Named turns come first, each shown by rows before and after it. Which turns, in which order, take the first row of each pair that follows to the second? Write the first one first, as in the answered first pair.
Fizo:
21 -36 -7 -97 -64 100 50 -84 25 72 1 39 3 -23 -71 151 67 53 -140 44 -84 8 -26 11 -67 -63 84 -113 -110 -17 71 3 -10 -164 3 7 -94 -14 => 91 -22 -7 -130 -110 129 -6 -107 13 56 -19 47 -47 27 -6 98 71 15 -62 4 -97 16 24 11 -24 -113 117 -91 -51 1 84 -33 18 -118 57 -11 -121 41
-37 96 -138 225 -210 -56 21 -220 181 -183 140 -43 -88 -56 32 68 -64 26 52 124 -166 18 119 115 135 -119 29 114 54 -134 272 234 196 62 -106 126 -32 10 => -242 98 20 262 -109 -54 110 -87 149 -63 92 -113 -26 -118 -77 211 8 119 -174 257 -169 -60 -14 62 36 -33 -8 65 -139 -124 250 126 92 34 -125 92 -49 -98
-88 -68 41 3 83 35 -74 18 9 2 99 50 55 -28 -42 42 -60 -50 53 73 -12 20 92 -9 79 74 -63 77 68 64 32 0 76 -182 33 -24 53 -41 => -101 -66 108 -5 87 56 -77 61 -1 46 52 23 34 -2 -34 51 -3 -29 9 108 -1 18 78 -17 74 55 -48 62 49 76 43 -62 45 -174 56 -44 27 -59
126 -150 -248 155 72 218 -340 -104 -11 -216 18 -110 219 -60 -173 35 210 131 -105 279 -345 64 -233 -88 68 -274 -10 -194 -26 -23 -189 46 125 -244 -184 -55 -74 -120 => 114 -137 -141 132 71 282 -385 -61 -59 -159 -46 -119 139 -5 -135 25 294 113 -113 319 -336 38 -240 -115 97 -334 53 -222 -44 -8 -185 -63 86 -203 -132 -102 -121 -106
pevet:
63 -90 -144 3 -16 32 4 -46 173 -50 60 22 -50 -78 -44 47 -186 -11 117 11 -55 6 50 71 -87 -5 -11 -7 -129 146 74 43 158 -45 73 -22 -1 63 => 90 -88 -88 -17 -56 73 -46 -18 133 -20 26 25 -149 -20 28 22 -116 -45 140 6 -65 11 87 43 -55 -74 60 -16 -94 155 104 -42 137 -7 103 -55 -42 116
-158 -6 108 -33 -66 -167 94 217 25 -74 78 -24 85 -78 -30 61 -24 21 -62 -19 67 -42 -137 -86 89 70 -105 0 -164 -67 106 131 -18 -1 -139 -165 70 -156 => -128 -34 -22 -36 -191 -126 111 167 73 -91 104 38 111 -74 -35 71 -29 -20 -79 -43 -83 -30 -109 -10 66 34 -71 -23 -148 -67 136 158 -7 -141 -169 -143 74 -92
10 24 169 -5 84 -128 63 78 -145 155 -177 -50 -94 -41 -89 60 18 101 -80 46 188 -192 -35 -39 -96 20 -20 8 150 17 -43 7 34 324 89 -42 60 -56 => -22 6 17 39 101 -202 132 3 -47 92 -76 -23 37 -166 -179 106 -82 134 -128 25 120 -176 -76 26 -149 104 -100 22 110 -9 -72 160 85 207 -7 50 110 -98
vom:
-182 -3 95 55 77 -32 29 123 -12 48 16 -100 88 -22 -126 76 10 3 -204 36 33 11 -61 -47 -62 114 -112 21 -69 24 -17 -38 -37 -57 -41 1 -9 -73 => 38 22 33 -18 18 -38 -107 -7 -44 -36 8 -59 -75 83 44 -123 -37 -89 105 -137 145 70 89 -55 93 -3 -51 101 158 22 -23 14 63 101 42 -33 6 33
70 -37 70 -36 -204 211 -182 67 -99 39 -68 58 -180 156 228 -139 165 -95 -23 -40 -133 -17 162 1 -1 -261 202 -95 108 73 37 -263 -63 103 63 -116 -52 168 => -220 -51 246 68 -4 142 -21 200 -115 142 -72 -44 -36 -6 43 34 188 54 -347 134 -81 -94 -43 -69 -146 -44 73 -160 -143 69 -2 -286 -180 67 5 -96 -50 -40
219 -58 -79 51 115 -291 -159 -209 39 14 138 2 28 -58 -93 -68 -146 37 66 -203 124 27 12 -54 22 34 -117 197 99 15 -69 128 -61 -114 -6 -215 81 74 => 192 -116 -171 52 -34 -215 -103 -181 120 63 152 61 89 -52 -130 52 -90 16 -98 -153 -137 7 -5 30 -77 -43 -56 123 9 33 -38 73 -110 -322 -64 -208 59 108
pava:
381 61 46 -93 -171 193 -143 -61 -90 -48 -204 4 -249 256 270 -369 -11 -293 323 -106 -106 18 318 -28 276 -487 310 156 461 7 86 -225 177 303 272 -164 14 271 => 330 -23 -161 -71 -382 304 -66 -30 40 -12 -178 110 -121 266 179 -185 38 -321 65 -38 -533 -17 259 157 128 -584 385 66 315 23 141 -284 124 -65 156 -102 -17 344
120 -27 -62 -59 70 -116 -34 20 63 -96 34 -132 16 -100 -61 45 -116 -31 -5 -12 -89 -106 -3 -129 71 144 58 24 -22 50 -63 44 -14 114 -12 -121 -97 52 => 123 -26 -85 -58 63 -118 -57 23 52 -99 30 -135 1 -85 -45 31 -108 -33 14 -24 -92 -99 14 -121 66 131 71 24 -13 45 -60 53 3 122 -4 -117 -99 61
201 -90 -183 1 -345 69 -160 23 16 -127 299 226 97 -96 38 -165 -87 -95 265 -148 -187 81 161 163 217 -168 26 185 159 107 70 55 29 -60 -163 16 -6 50 => 110 -130 -204 32 -380 97 -85 66 65 -80 326 235 199 -137 -38 -46 -64 -69 76 -74 -337 47 87 211 99 -152 11 122 20 111 82 22 -38 -219 -217 43 -19 33
vuvaz:
-240 -47 180 110 91 9 36 -4 -45 120 -100 -14 87 -14 -59 208 -89 61 -73 54 96 1 -50 59 55 59 -64 81 -87 -95 54 7 121 -26 -32 -37 26 -122 => -239 -70 166 119 48 52 42 7 -26 120 -110 14 92 14 -69 241 -57 46 -102 55 10 -8 -49 94 19 8 -43 69 -107 -84 63 -25 109 -75 -49 -17 15 -97
-255 -93 10 164 -116 75 -2 145 -94 112 -111 -290 39 -81 -113 212 -55 -15 -172 186 -140 60 -302 250 -59 172 -61 -180 -64 152 -33 -103 -145 32 236 92 -200 14 => -199 -88 73 117 -155 132 -45 155 -134 125 -167 -282 -37 -13 -48 180 6 -27 -150 177 -123 48 -283 248 -18 79 26 -183 -18 153 -9 -183 -167 75 310 49 -239 50
-143 -202 -43 56 157 -56 -354 -14 188 157 97 28 336 -229 154 44 -385 75 -362 -244 60 -72 -6 -17 -254 115 160 -56 73 -198 -172 355 220 123 -220 -29 179 -82 => -127 -249 -113 26 -2 72 -344 24 245 204 79 80 310 -140 148 110 -283 30 -476 -204 -189 -106 20 71 -332 -35 270 -140 31 -175 -128 218 169 -45 -230 -33 141 19
-143 180 -20 -203 40 138 -9 155 -147 11 -34 -25 -169 -173 -32 30 125 48 25 41 196 -93 -40 -128 -54 -173 -83 -93 -49 -7 -84 9 124 171 156 -27 -275 178 => -168 189 -47 -172 98 69 23 136 -121 -30 0 -35 -109 -228 -63 46 50 71 13 28 257 -58 -69 -121 -70 -94 -152 -66 -78 -1 -101 80 132 177 131 1 -241 110

(two turns a pair)
23 86 17 -52 124 -84 -140 -76 -9 -51 31 -63 -59 -32 107 -130 -119 -9 251 -146 246 13 89 -123 123 74 -30 130 166 46 -44 208 115 142 51 40 69 -26 => -230 60 89 32 214 -115 1 58 20 39 56 -109 101 -173 -78 89 -82 112 -85 27 170 -55 -79 -123 -38 228 -116 39 -97 39 -55 161 17 -2 -36 54 74 -171 -> pevet, Fizo
-4 -18 -73 -107 -6 150 7 114 -142 -135 -5 154 17 -73 -129 115 107 -168 -226 28 -400 85 103 -86 -84 -115 114 44 -183 26 -99 -283 -115 -169 36 -6 10 -20 => -130 53 75 -41 300 -41 72 124 -211 -148 39 39 96 -239 -199 69 -16 -43 -177 35 -19 99 12 -231 -46 131 -88 107 -206 5 -193 -143 -86 59 43 6 76 -219 -> vom, vuvaz
-64 6 107 5 145 -45 -27 53 16 22 -20 -13 40 31 69 22 20 40 -38 61 102 -9 -54 -34 -38 143 -12 36 -48 3 27 -68 -90 42 100 47 -83 -68 => -21 -17 129 -14 91 12 -43 57 -4 34 -45 -16 -11 95 124 16 64 17 -10 62 61 -22 -19 -31 -28 76 47 27 -36 5 40 -139 -115 29 122 28 -89 -10 -> pevet, Fizo
0 20 -64 -30 78 -167 -2 -14 69 -109 17 -93 27 -94 -24 -81 -133 49 91 -25 44 109 9 3 37 3 -147 0 -19 -30 -7 158 91 20 -69 -2 59 -28 => 95 12 -26 -95 -24 -64 -71 -18 14 -87 -62 -57 -119 54 86 -125 -31 -16 165 -36 20 112 86 -16 104 -143 -17 -7 63 -13 29 44 66 69 3 -64 16 77 -> Fizo, vom
196 12 -210 -100 52 -194 129 -65 184 7 -27 -7 -27 -63 33 -135 -62 0 218 -298 -94 -38 39 224 -43 -124 106 -11 117 70 86 318 93 -244 127 7 -17 120 => -76 1 -26 -34 140 -151 242 108 153 173 -88 -66 68 -126 -114 78 90 93 -132 -78 -190 -139 -148 198 -215 -34 96 -123 -174 87 107 125 -96 -347 86 -5 -67 11 -> pava, Fizo
183 339 338 -23 -114 -207 -7 48 31 218 -324 -141 -299 6 8 -185 214 -78 -41 76 108 -161 113 -236 22 79 336 -184 100 40 -196 -312 17 388 28 59 56 167 => 400 240 -209 -51 -388 -241 -7 -172 292 23 -134 43 -120 -54 -34 -213 -8 -193 78 -118 -251 -38 221 13 -26 14 292 -154 226 26 -188 -4 208 42 -169 197 163 304 -> vom, Fizo
204 36 10 161 97 291 77 37 92 -116 157 -66 105 -187 -77 242 317 173 -316 -51 -6 -171 208 -82 94 194 204 74 -60 -99 -87 48 -101 -123 -202 -118 -87 88 => 207 62 120 171 223 228 66 48 13 -120 158 -122 38 -206 -57 178 280 204 -230 -77 205 -162 209 -146 167 249 152 114 -10 -119 -110 94 -97 50 -147 -140 -72 59 -> pava, pava
103 75 108 -48 100 25 -45 50 -18 34 -83 33 -86 46 16 -40 82 -24 -54 6 73 -22 68 -61 69 -66 -37 1 51 38 -2 -121 -58 176 140 20 -63 -59 => 170 53 -129 -28 29 -44 -20 -63 81 -83 21 105 30 -21 -29 -69 -73 -34 19 -94 4 35 121 24 58 -18 -113 38 112 31 -30 80 50 61 46 101 14 -42 -> pava, Fizo
-103 59 -81 73 9 -76 145 40 166 -98 149 80 176 -137 -130 70 -56 63 -45 -6 0 -68 -131 -67 -130 186 -144 -21 -215 -31 -9 216 3 -124 -94 211 -5 -149 => 67 127 217 -64 -15 79 -55 99 -38 -14 -69 39 -204 163 144 -122 183 -29 179 -29 207 -105 16 -204 76 -77 91 -12 -9 -9 37 -74 -57 207 164 48 -121 -17 -> Fizo, vom
-119 -11 134 -8 44 26 34 -10 -13 8 -27 -79 -95 33 -64 92 36 0 -61 56 111 -81 -52 -67 -66 -27 76 -57 20 -27 -94 -92 -40 143 97 -60 -1 17 => 21 -25 -20 -40 -44 2 -23 -126 52 -91 34 -30 -117 49 -6 -2 -44 -53 85 -77 86 -25 43 -20 -3 -89 80 -1 168 -47 -93 10 60 134 81 -23 36 88 -> pevet, vom
49 -16 -123 8 -251 151 -36 37 122 60 -68 157 -76 128 59 157 185 -53 -112 59 -301 -42 47 106 -30 -155 174 -19 2 54 90 -194 -29 -268 -53 36 -34 81 => 95 35 13 -31 -187 168 -110 63 29 74 -138 116 -222 212 171 66 225 -74 2 54 -126 -52 99 34 68 -202 218 5 91 64 77 -263 -41 -62 47 -31 -61 97 -> Fizo, pevet
-82 -43 -324 139 142 -190 353 128 143 -133 13 228 75 -215 -276 -89 -215 58 -52 -291 -152 180 -116 -113 -52 -23 -292 -127 -330 231 80 80 58 127 -61 438 2 -28 => -202 7 123 110 241 -63 319 343 -61 57 -206 113 -133 -55 -185 -53 55 90 -168 -101 -5 59 -180 -279 -15 -109 -147 -191 -428 250 113 -283 -142 346 113 272 -135 -69 -> pava, Fizo
-137 -89 280 -112 180 229 141 -68 -189 110 18 -409 -53 -19 40 111 345 -131 -61 553 -143 45 14 -46 124 -66 225 -96 90 56 49 -165 0 -93 42 8 -66 -330 => -210 -66 254 -42 349 56 190 -112 -182 46 86 -448 63 -168 -29 87 207 -59 -32 526 5 72 -41 -94 107 126 51 -47 55 34 -10 15 55 -45 -18 66 5 -441 -> pava, pevet
137 71 -20 60 94 -34 81 83 -69 49 29 -2 -211 69 18 31 -81 -1 -41 -51 -93 -10 44 -61 62 -24 6 92 119 2 -8 -93 66 -47 24 -55 -23 68 => 85 74 41 84 164 -68 88 106 -86 58 25 -30 -179 35 -12 50 -99 37 -72 -11 -36 -12 16 -101 58 41 -19 94 91 12 -18 -77 53 -12 13 -62 -9 21 -> vom, vom
62 39 141 -74 -99 97 -137 -15 -99 44 -117 -30 -148 99 -17 -166 94 -8 -28 -27 84 -65 77 30 139 -22 91 17 72 39 97 -40 -112 76 162 -79 -87 3 => 127 3 -24 -71 -218 131 -139 -51 -4 3 -84 38 -113 103 -20 -133 61 -49 -32 -83 -88 -28 121 105 111 -67 109 -1 94 37 111 18 -82 -76 118 -45 -86 69 -> pevet, vom
191 -5 -131 -53 -34 103 -65 -206 -51 -4 24 294 -83 -104 44 -59 -92 -216 328 -203 -35 -37 275 -172 173 -179 21 -106 81 72 20 79 -101 -1 -30 196 50 24 => 131 9 -167 -22 46 25 3 -219 -19 -39 74 284 -15 -201 -25 -18 -186 -168 303 -205 6 -20 229 -171 138 -69 -87 -93 33 51 -26 190 -64 -36 -77 248 92 -38 -> vuvaz, vuvaz
37 52 39 -22 165 -180 -38 30 -12 92 -115 -5 6 34 30 -239 52 -170 208 39 131 -31 -33 -15 92 132 -107 172 7 -82 -11 44 30 215 171 -145 -64 -74 => 39 -54 -250 -20 -83 -107 24 3 178 88 -27 121 139 19 -55 -75 43 -211 23 41 -306 -39 -57 168 -58 56 -59 76 -88 -75 32 55 26 -187 40 -61 -54 -8 -> vom, Fizo
74 89 -121 54 -57 -230 119 -157 99 -58 28 40 110 -197 -281 -12 -11 51 81 118 -1 81 145 -91 5 46 22 14 75 54 -23 51 57 43 -78 180 -10 -69 => -25 80 -19 74 -57 -175 152 -70 74 34 -36 15 112 -177 -314 85 97 76 -81 228 -78 23 78 -112 -63 38 69 -53 -43 58 2 -99 -55 -15 -74 155 -71 -98 -> Fizo, pevet
-109 -3 -143 37 -325 -55 69 -30 -159 16 61 -234 286 -18 -237 207 16 82 -355 126 -411 100 -141 303 -163 -99 -104 -56 -106 101 111 -129 -148 -355 -96 -35 143 169 => 184 6 -243 -63 -480 51 -114 -160 -171 -72 46 -159 69 167 -17 -18 35 -54 -32 -40 -391 165 46 330 28 -312 50 3 169 103 134 -145 -52 -244 -4 -68 109 371 -> Fizo, Fizo
-209 -1 -173 -17 203 -154 -223 168 -11 270 -42 -54 48 -196 -167 99 -44 186 -264 55 -299 222 -191 119 -175 258 60 142 -189 0 99 -242 -188 56 -21 -5 9 -126 => -124 -24 -237 -68 49 -46 -276 142 10 278 -93 2 -44 -81 -81 76 53 93 -245 34 -475 221 -148 189 -174 93 190 99 -146 9 171 -336 -202 -26 17 -23 -32 5 -> pevet, pevet
105 74 -361 7 -219 -20 -224 -139 -181 -297 -86 -173 29 -27 328 -235 89 -270 151 -32 -127 82 36 -12 18 -275 138 13 301 121 -77 15 190 -125 -89 303 -126 -125 => -192 87 -332 129 18 -213 -33 -59 -147 -273 1 -255 286 -295 63 -68 -19 -102 -99 78 -44 65 -158 -38 -147 38 -97 3 49 96 -144 167 158 -217 -234 375 -48 -360 -> vuvaz, Fizo
70 13 30 13 -155 -149 -331 -177 71 -5 48 278 13 62 134 176 -262 -175 368 -91 -278 -196 -330 -141 231 -66 161 -131 224 1 -69 -72 -31 97 38 262 31 155 => 53 18 -12 19 -158 -155 -302 -189 116 -16 100 290 53 42 109 206 -269 -158 329 -88 -333 -195 -358 -98 183 -40 154 -141 194 -10 -69 -49 -35 29 12 284 36 153 -> vuvaz, pava
-50 8 -63 51 168 -118 102 -84 21 -9 124 -29 180 -215 -159 39 -115 44 20 -19 166 -59 -116 19 8 124 -253 -7 -4 -56 -26 196 71 43 -52 -8 108 -152 => -84 -14 153 -8 -31 160 58 69 -37 177 -74 -27 18 18 -78 143 216 -19 -177 141 -81 -173 -121 29 -52 -141 19 -131 -88 -2 63 -225 -129 -42 37 -124 -17 -36 -> vuvaz, Fizo
